128 stands for zero in the data rows.
Each row below has a hidden score, from 0 to 30, with 15 about the middle. What is it? The score is a weighted sum of the row's numbers plus the product of two more (or one squared), each taken from its middle value.
[139, 132, 137, 150, 118, 116, 84, 130, 122, 111, 138, 139, 154, 115, 178, 149, 87, 143, 119, 160, 112, 144, 109] >> 15
[69, 94, 99, 129, 111, 190, 142, 144, 134, 137, 158, 110, 114, 135, 149, 126, 104, 141, 143, 126, 188, 160, 135] >> 27
[158, 149, 127, 70, 80, 110, 169, 95, 175, 137, 138, 165, 140, 139, 86, 141, 126, 139, 117, 117, 129, 145, 118] >> 17
[170, 142, 127, 70, 94, 110, 168, 92, 172, 132, 135, 165, 134, 128, 98, 143, 126, 141, 127, 117, 132, 145, 132] >> 16
[114, 162, 99, 124, 120, 118, 115, 84, 139, 127, 136, 125, 121, 161, 177, 114, 128, 119, 135, 73, 138, 101, 103] >> 14
[146, 141, 165, 122, 196, 112, 167, 146, 118, 79, 186, 56, 117, 77, 100, 105, 143, 136, 94, 128, 91, 122, 139] >> 18
[170, 156, 127, 70, 80, 110, 168, 112, 174, 133, 138, 167, 125, 146, 98, 143, 118, 141, 128, 117, 131, 148, 109] >> 20
[146, 143, 166, 121, 185, 112, 167, 150, 118, 70, 181, 68, 115, 77, 100, 105, 129, 130, 95, 111, 89, 122, 139] >> 15
[170, 150, 110, 67, 80, 110, 168, 95, 168, 142, 137, 169, 140, 139, 85, 143, 126, 141, 133, 117, 132, 145, 132] >> 13
[139, 132, 153, 150, 112, 116, 103, 140, 123, 117, 138, 127, 146, 103, 178, 145, 87, 150, 119, 160, 126, 144, 111] >> 20
[146, 150, 165, 133, 196, 112, 167, 146, 118, 79, 182, 68, 117, 77, 100, 105, 130, 130, 96, 115, 91, 122, 142] >> 18
[145, 108, 143, 146, 106, 112, 124, 149, 130, 128, 84, 152, 98, 135, 103, 165, 132, 115, 109, 141, 157, 104, 149] >> 29
[141, 114, 143, 146, 115, 115, 114, 150, 124, 124, 84, 136, 107, 135, 84, 168, 136, 106, 109, 136, 154, 103, 147] >> 14
[146, 143, 165, 122, 196, 101, 153, 146, 115, 82, 181, 76, 117, 77, 88, 105, 127, 128, 87, 120, 91, 117, 139] >> 19
[139, 125, 157, 146, 109, 110, 114, 150, 140, 128, 87, 136, 107, 135, 99, 167, 136, 114, 115, 132, 156, 103, 153] >> 16
[144, 135, 126, 151, 118, 116, 103, 128, 142, 110, 134, 149, 154, 115, 178, 136, 90, 156, 119, 160, 130, 144, 98] >> 15
[158, 139, 123, 69, 80, 110, 168, 106, 175, 136, 141, 179, 140, 139, 98, 143, 127, 141, 128, 117, 132, 138, 132] >> 15
[137, 132, 133, 134, 130, 109, 112, 128, 114, 113, 137, 129, 157, 115, 178, 150, 82, 136, 123, 160, 130, 143, 109] >> 20
[167, 120, 163, 187, 160, 96, 68, 139, 127, 124, 85, 160, 193, 110, 130, 151, 154, 55, 124, 108, 107, 154, 185] >> 9
[121, 85, 90, 89, 128, 181, 133, 127, 56, 177, 140, 132, 85, 141, 107, 53, 173, 171, 134, 125, 70, 78, 97] >> 13
[162, 148, 127, 70, 80, 110, 168, 95, 179, 143, 138, 165, 137, 153, 98, 138, 133, 141, 128, 126, 132, 145, 134] >> 9
[174, 120, 160, 185, 160, 91, 58, 134, 126, 124, 76, 162, 206, 108, 121, 151, 144, 55, 124, 108, 118, 147, 180] >> 12
[139, 125, 137, 150, 118, 116, 103, 118, 118, 125, 138, 158, 152, 111, 178, 152, 108, 146, 119, 160, 130, 153, 104] >> 18
[140, 108, 139, 146, 108, 112, 114, 157, 130, 128, 84, 140, 107, 135, 103, 165, 131, 109, 112, 135, 158, 106, 148] >> 14
[112, 162, 116, 124, 119, 125, 110, 73, 137, 121, 136, 125, 109, 159, 175, 111, 123, 119, 135, 73, 137, 101, 106] >> 21
[158, 136, 127, 72, 74, 110, 168, 104, 181, 132, 138, 165, 131, 138, 98, 143, 126, 141, 135, 117, 128, 145, 132] >> 11
[121, 85, 73, 89, 128, 182, 133, 140, 60, 171, 137, 132, 85, 157, 93, 55, 180, 173, 134, 125, 66, 78, 85] >> 28
[141, 109, 143, 146, 109, 112, 114, 135, 120, 140, 84, 119, 98, 135, 103, 165, 140, 109, 109, 135, 156, 103, 139] >> 12
[78, 97, 99, 129, 111, 190, 142, 144, 137, 140, 158, 106, 94, 135, 149, 126, 104, 141, 147, 123, 183, 151, 135] >> 12
[126, 85, 73, 89, 128, 181, 150, 140, 46, 180, 147, 133, 85, 141, 93, 55, 167, 183, 134, 114, 72, 78, 97] >> 18
[69, 89, 118, 137, 111, 190, 133, 133, 135, 140, 158, 106, 101, 135, 147, 138, 104, 141, 133, 123, 192, 162, 136] >> 17
[69, 96, 89, 131, 101, 190, 142, 144, 126, 140, 158, 115, 101, 141, 149, 134, 106, 139, 147, 123, 183, 151, 121] >> 27
[105, 186, 110, 115, 120, 133, 110, 84, 137, 124, 136, 128, 116, 166, 177, 114, 133, 125, 135, 78, 138, 101, 103] >> 13
[170, 140, 128, 68, 80, 110, 168, 95, 183, 132, 138, 165, 140, 139, 98, 143, 126, 151, 128, 117, 120, 143, 132] >> 11
[93, 161, 138, 134, 133, 112, 143, 127, 159, 146, 99, 117, 145, 130, 126, 149, 102, 126, 160, 194, 136, 161, 90] >> 14
[93, 161, 138, 142, 133, 115, 147, 127, 168, 140, 99, 108, 145, 132, 128, 146, 102, 127, 160, 178, 133, 161, 103] >> 12
[148, 148, 165, 125, 196, 112, 167, 146, 123, 72, 181, 72, 115, 77, 104, 98, 135, 130, 108, 109, 92, 122, 139] >> 19
[139, 132, 137, 151, 118, 107, 103, 130, 123, 111, 139, 138, 154, 115, 178, 150, 88, 148, 119, 160, 125, 144, 109] >> 16
[141, 114, 143, 146, 105, 112, 114, 155, 146, 125, 84, 135, 106, 135, 103, 160, 136, 132, 109, 135, 156, 103, 144] >> 15
[105, 175, 110, 124, 120, 125, 115, 92, 137, 121, 136, 125, 112, 161, 177, 114, 138, 117, 140, 73, 138, 98, 103] >> 14
[105, 156, 110, 124, 110, 125, 118, 84, 137, 121, 127, 125, 122, 172, 180, 114, 137, 119, 135, 73, 138, 101, 92] >> 17
[146, 136, 164, 119, 195, 112, 167, 146, 118, 80, 181, 68, 115, 77, 100, 112, 137, 130, 89, 111, 91, 123, 139] >> 17
[121, 85, 73, 89, 134, 181, 137, 135, 53, 179, 133, 132, 80, 141, 93, 55, 180, 178, 134, 116, 70, 78, 97] >> 17
[180, 114, 160, 181, 174, 96, 64, 139, 127, 129, 78, 162, 193, 114, 130, 154, 153, 55, 123, 108, 115, 131, 200] >> 16
[69, 97, 99, 129, 106, 190, 142, 144, 134, 140, 154, 111, 101, 131, 149, 126, 104, 147, 147, 123, 183, 162, 135] >> 15
[69, 97, 99, 129, 125, 196, 127, 144, 134, 140, 158, 106, 101, 135, 155, 126, 106, 141, 156, 116, 179, 151, 135] >> 15
[141, 108, 118, 146, 108, 109, 123, 150, 120, 143, 93, 136, 107, 116, 103, 165, 136, 109, 109, 135, 151, 103, 140] >> 17
[69, 105, 97, 129, 111, 190, 143, 144, 134, 140, 158, 129, 101, 135, 149, 126, 104, 141, 147, 123, 181, 151, 133] >> 15
[100, 165, 110, 124, 120, 125, 110, 86, 137, 121, 146, 116, 112, 161, 179, 114, 136, 119, 135, 73, 138, 98, 112] >> 14
[100, 149, 110, 115, 120, 125, 110, 84, 137, 121, 136, 125, 112, 150, 180, 114, 132, 123, 135, 73, 138, 101, 103] >> 14
[69, 97, 99, 134, 111, 186, 139, 144, 134, 156, 165, 106, 114, 135, 147, 126, 104, 141, 147, 119, 181, 151, 141] >> 27
[105, 167, 110, 124, 102, 118, 116, 84, 130, 121, 136, 120, 112, 161, 185, 114, 128, 119, 135, 68, 138, 101, 103] >> 12
[170, 142, 135, 70, 80, 133, 168, 95, 175, 132, 138, 165, 141, 139, 98, 145, 126, 141, 128, 116, 132, 150, 132] >> 10
[167, 114, 166, 187, 160, 96, 64, 131, 127, 121, 94, 164, 193, 114, 118, 143, 153, 55, 121, 108, 121, 150, 192] >> 10
[139, 136, 137, 152, 118, 121, 94, 124, 122, 111, 138, 138, 154, 115, 181, 150, 87, 148, 126, 154, 130, 144, 121] >> 18
[168, 120, 153, 183, 160, 96, 64, 138, 127, 124, 86, 152, 193, 102, 130, 154, 159, 55, 124, 108, 120, 150, 185] >> 14
[167, 120, 160, 187, 160, 96, 64, 136, 127, 124, 80, 156, 193, 114, 130, 157, 141, 55, 116, 108, 118, 146, 185] >> 10
[93, 173, 129, 134, 121, 110, 147, 138, 159, 140, 93, 117, 145, 121, 116, 146, 102, 123, 160, 197, 136, 157, 109] >> 11
[121, 95, 73, 89, 128, 181, 137, 140, 42, 171, 131, 132, 88, 141, 90, 48, 180, 178, 134, 125, 74, 78, 97] >> 19
[146, 143, 171, 118, 196, 112, 167, 146, 118, 81, 181, 73, 117, 77, 100, 105, 137, 138, 96, 115, 80, 112, 139] >> 18
[121, 83, 73, 89, 128, 181, 137, 140, 38, 171, 140, 132, 85, 130, 93, 55, 170, 178, 134, 118, 79, 78, 97] >> 19
[108, 167, 123, 124, 125, 121, 118, 84, 137, 121, 136, 125, 112, 165, 177, 105, 128, 118, 147, 73, 141, 101, 103] >> 26
[104, 179, 113, 128, 136, 125, 110, 84, 137, 121, 136, 123, 112, 161, 177, 114, 139, 118, 136, 73, 141, 113, 103] >> 15
[93, 161, 137, 134, 125, 110, 151, 127, 159, 140, 99, 117, 154, 132, 117, 146, 97, 129, 160, 194, 136, 161, 101] >> 13
[170, 142, 127, 68, 80, 115, 160, 107, 191, 132, 136, 159, 140, 139, 92, 143, 126, 139, 128, 117, 132, 145, 132] >> 14
[98, 154, 138, 134, 122, 122, 147, 134, 150, 145, 99, 117, 145, 132, 125, 133, 100, 132, 144, 194, 136, 161, 117] >> 10
[171, 143, 136, 73, 78, 110, 168, 92, 175, 131, 138, 166, 140, 145, 98, 143, 126, 141, 135, 117, 132, 156, 133] >> 12
[167, 122, 160, 187, 160, 96, 64, 139, 128, 124, 88, 162, 193, 114, 136, 151, 153, 55, 133, 116, 118, 147, 188] >> 10
[139, 132, 137, 164, 110, 113, 102, 128, 123, 106, 138, 152, 154, 115, 178, 148, 93, 148, 119, 160, 118, 144, 109] >> 16
[121, 86, 73, 89, 130, 189, 137, 134, 53, 171, 130, 132, 74, 141, 93, 63, 180, 178, 134, 128, 73, 78, 97] >> 14
[93, 161, 138, 126, 133, 110, 147, 127, 159, 149, 99, 117, 145, 132, 132, 153, 102, 129, 168, 194, 146, 161, 109] >> 15
[158, 140, 150, 121, 196, 112, 164, 143, 103, 79, 181, 68, 110, 65, 100, 105, 137, 130, 98, 115, 91, 114, 139] >> 18
[69, 99, 92, 135, 109, 192, 155, 147, 134, 140, 158, 106, 101, 147, 161, 126, 97, 141, 147, 123, 183, 151, 135] >> 12
[73, 104, 106, 129, 111, 190, 142, 144, 144, 154, 158, 106, 101, 135, 152, 109, 104, 141, 147, 123, 183, 137, 135] >> 13
[110, 173, 120, 124, 130, 125, 109, 84, 137, 121, 136, 125, 112, 161, 168, 114, 120, 119, 131, 72, 130, 108, 103] >> 26
[96, 167, 110, 125, 120, 125, 110, 84, 137, 121, 136, 125, 112, 161, 173, 118, 128, 111, 135, 73, 142, 101, 101] >> 14
[146, 143, 164, 122, 185, 112, 161, 141, 118, 79, 188, 56, 117, 77, 104, 105, 142, 133, 100, 115, 91, 120, 139] >> 19
[93, 161, 138, 134, 145, 110, 147, 127, 159, 134, 99, 117, 143, 130, 122, 149, 102, 118, 154, 194, 136, 161, 105] >> 13
[106, 167, 110, 124, 113, 125, 110, 86, 127, 120, 138, 125, 112, 161, 177, 114, 128, 119, 135, 73, 138, 110, 103] >> 13
[93, 158, 138, 147, 133, 110, 133, 127, 159, 140, 99, 117, 145, 132, 137, 143, 110, 129, 160, 194, 136, 172, 122] >> 9
[75, 97, 98, 124, 112, 190, 142, 141, 126, 140, 158, 106, 101, 135, 147, 126, 104, 141, 147, 123, 183, 151, 135] >> 14
[141, 108, 143, 146, 100, 112, 114, 150, 130, 124, 84, 136, 102, 135, 109, 165, 136, 102, 94, 137, 156, 103, 148] >> 10
[105, 83, 87, 89, 134, 181, 137, 140, 53, 172, 140, 132, 85, 141, 92, 55, 175, 167, 150, 125, 70, 78, 98] >> 17
[105, 177, 106, 124, 120, 125, 110, 84, 133, 121, 136, 120, 112, 161, 179, 114, 130, 126, 135, 73, 138, 101, 103] >> 13
[136, 132, 134, 145, 119, 112, 101, 138, 123, 109, 127, 138, 160, 125, 172, 136, 87, 148, 119, 148, 128, 144, 115] >> 14
[93, 161, 138, 134, 137, 110, 159, 129, 159, 140, 99, 117, 145, 132, 129, 133, 102, 134, 160, 193, 150, 161, 109] >> 15
[105, 168, 110, 124, 123, 125, 119, 77, 137, 105, 139, 122, 101, 161, 182, 118, 128, 119, 150, 75, 129, 101, 114] >> 24
[139, 128, 134, 150, 118, 106, 103, 129, 123, 128, 138, 143, 154, 114, 178, 144, 87, 148, 125, 154, 130, 144, 114] >> 22
[138, 121, 143, 146, 109, 112, 114, 150, 132, 128, 83, 130, 107, 135, 103, 165, 136, 100, 116, 135, 156, 101, 133] >> 13
[133, 117, 157, 143, 109, 112, 108, 150, 121, 128, 84, 136, 102, 144, 97, 165, 136, 109, 109, 135, 144, 102, 148] >> 17
[146, 143, 165, 123, 189, 117, 167, 139, 125, 60, 186, 68, 131, 77, 100, 98, 137, 130, 96, 115, 91, 116, 139] >> 24
[69, 97, 98, 129, 111, 190, 142, 144, 124, 140, 158, 106, 101, 135, 156, 128, 104, 141, 147, 123, 173, 147, 135] >> 14
[104, 177, 120, 128, 120, 125, 110, 84, 137, 135, 136, 128, 108, 161, 177, 109, 128, 119, 135, 73, 138, 101, 103] >> 27
[146, 145, 165, 122, 196, 119, 167, 146, 118, 76, 181, 68, 117, 77, 92, 105, 140, 118, 77, 102, 91, 115, 139] >> 18
[141, 108, 138, 146, 109, 112, 114, 144, 130, 128, 84, 136, 107, 131, 107, 165, 136, 109, 109, 148, 156, 112, 142] >> 11
[131, 100, 142, 146, 113, 124, 114, 143, 122, 128, 84, 136, 107, 135, 103, 170, 150, 116, 105, 143, 147, 103, 148] >> 15
[139, 130, 136, 150, 118, 124, 88, 128, 119, 102, 145, 138, 154, 115, 185, 154, 87, 148, 97, 166, 130, 153, 105] >> 14
[169, 111, 160, 187, 173, 85, 65, 139, 127, 128, 80, 162, 198, 114, 130, 151, 153, 55, 118, 108, 118, 147, 182] >> 12
[146, 143, 165, 124, 196, 113, 171, 148, 118, 79, 174, 64, 117, 72, 100, 109, 145, 130, 102, 115, 91, 122, 139] >> 16
[85, 168, 138, 135, 133, 110, 147, 127, 159, 140, 99, 119, 145, 132, 115, 146, 114, 129, 160, 194, 137, 161, 109] >> 14
[119, 95, 62, 89, 128, 181, 137, 140, 53, 171, 140, 136, 85, 141, 93, 55, 176, 178, 134, 139, 77, 81, 97] >> 22
[167, 121, 160, 187, 160, 105, 65, 141, 127, 124, 66, 162, 193, 114, 130, 151, 153, 55, 124, 112, 118, 147, 185] >> 8
[170, 151, 107, 70, 88, 110, 168, 95, 175, 132, 145, 165, 132, 139, 93, 143, 121, 141, 128, 115, 132, 143, 131] >> 13
[154, 143, 165, 122, 196, 114, 175, 146, 125, 89, 181, 77, 117, 79, 99, 100, 137, 130, 96, 122, 91, 122, 139] >> 21
[161, 122, 150, 187, 160, 92, 64, 131, 127, 116, 78, 162, 194, 125, 130, 151, 157, 55, 128, 112, 118, 147, 185] >> 10
[141, 110, 156, 146, 109, 112, 114, 144, 130, 128, 84, 136, 107, 141, 92, 160, 136, 109, 98, 145, 154, 111, 141] >> 12
[174, 142, 127, 70, 86, 110, 168, 95, 175, 132, 138, 165, 140, 148, 98, 143, 126, 154, 128, 117, 134, 145, 132] >> 12
[167, 120, 160, 187, 160, 96, 63, 129, 127, 124, 78, 165, 193, 118, 130, 151, 142, 58, 113, 100, 118, 143, 185] >> 12
[60, 93, 99, 129, 111, 188, 138, 142, 134, 140, 160, 107, 101, 135, 149, 132, 93, 147, 146, 123, 183, 159, 135] >> 18
[165, 120, 160, 180, 164, 96, 64, 139, 127, 124, 78, 162, 193, 125, 130, 143, 153, 55, 115, 108, 118, 147, 183] >> 9
[139, 142, 137, 150, 118, 124, 106, 128, 123, 111, 138, 135, 154, 129, 176, 150, 87, 150, 121, 166, 130, 146, 112] >> 15
[105, 173, 102, 135, 120, 121, 106, 84, 137, 121, 136, 125, 112, 161, 166, 114, 128, 119, 135, 73, 135, 94, 103] >> 15
[146, 131, 137, 149, 118, 116, 118, 128, 123, 111, 138, 132, 157, 114, 174, 150, 87, 158, 119, 162, 130, 144, 109] >> 15
[141, 108, 143, 150, 109, 118, 118, 150, 129, 128, 82, 139, 107, 126, 103, 171, 136, 109, 109, 133, 151, 103, 161] >> 14
[170, 153, 117, 70, 83, 110, 168, 100, 175, 124, 138, 165, 140, 149, 90, 142, 126, 141, 125, 118, 132, 145, 127] >> 12
[93, 161, 138, 135, 133, 106, 147, 132, 159, 140, 99, 117, 145, 132, 129, 146, 110, 129, 161, 194, 136, 161, 109] >> 11
[139, 132, 131, 155, 124, 112, 108, 128, 123, 111, 141, 138, 154, 111, 178, 141, 87, 148, 119, 162, 128, 161, 109] >> 17
[167, 125, 160, 186, 165, 111, 64, 139, 116, 121, 78, 162, 193, 115, 132, 151, 153, 60, 124, 108, 115, 147, 185] >> 11
[141, 105, 143, 146, 109, 112, 134, 150, 130, 128, 84, 136, 107, 135, 107, 165, 136, 109, 92, 135, 156, 111, 148] >> 12
[139, 132, 137, 150, 118, 116, 121, 128, 120, 111, 143, 138, 154, 115, 178, 150, 87, 150, 119, 160, 134, 144, 110] >> 18
[141, 109, 143, 146, 96, 112, 114, 161, 110, 128, 83, 138, 104, 135, 93, 165, 136, 108, 117, 135, 159, 103, 148] >> 14
[161, 142, 127, 76, 80, 105, 168, 95, 186, 132, 137, 156, 139, 135, 98, 129, 126, 153, 128, 117, 132, 145, 132] >> 13
[139, 139, 134, 150, 118, 116, 96, 130, 123, 111, 140, 138, 154, 116, 177, 161, 87, 156, 119, 160, 130, 144, 109] >> 16
[105, 140, 107, 123, 115, 145, 110, 84, 137, 121, 137, 125, 112, 161, 172, 114, 130, 128, 143, 73, 143, 114, 103] >> 12
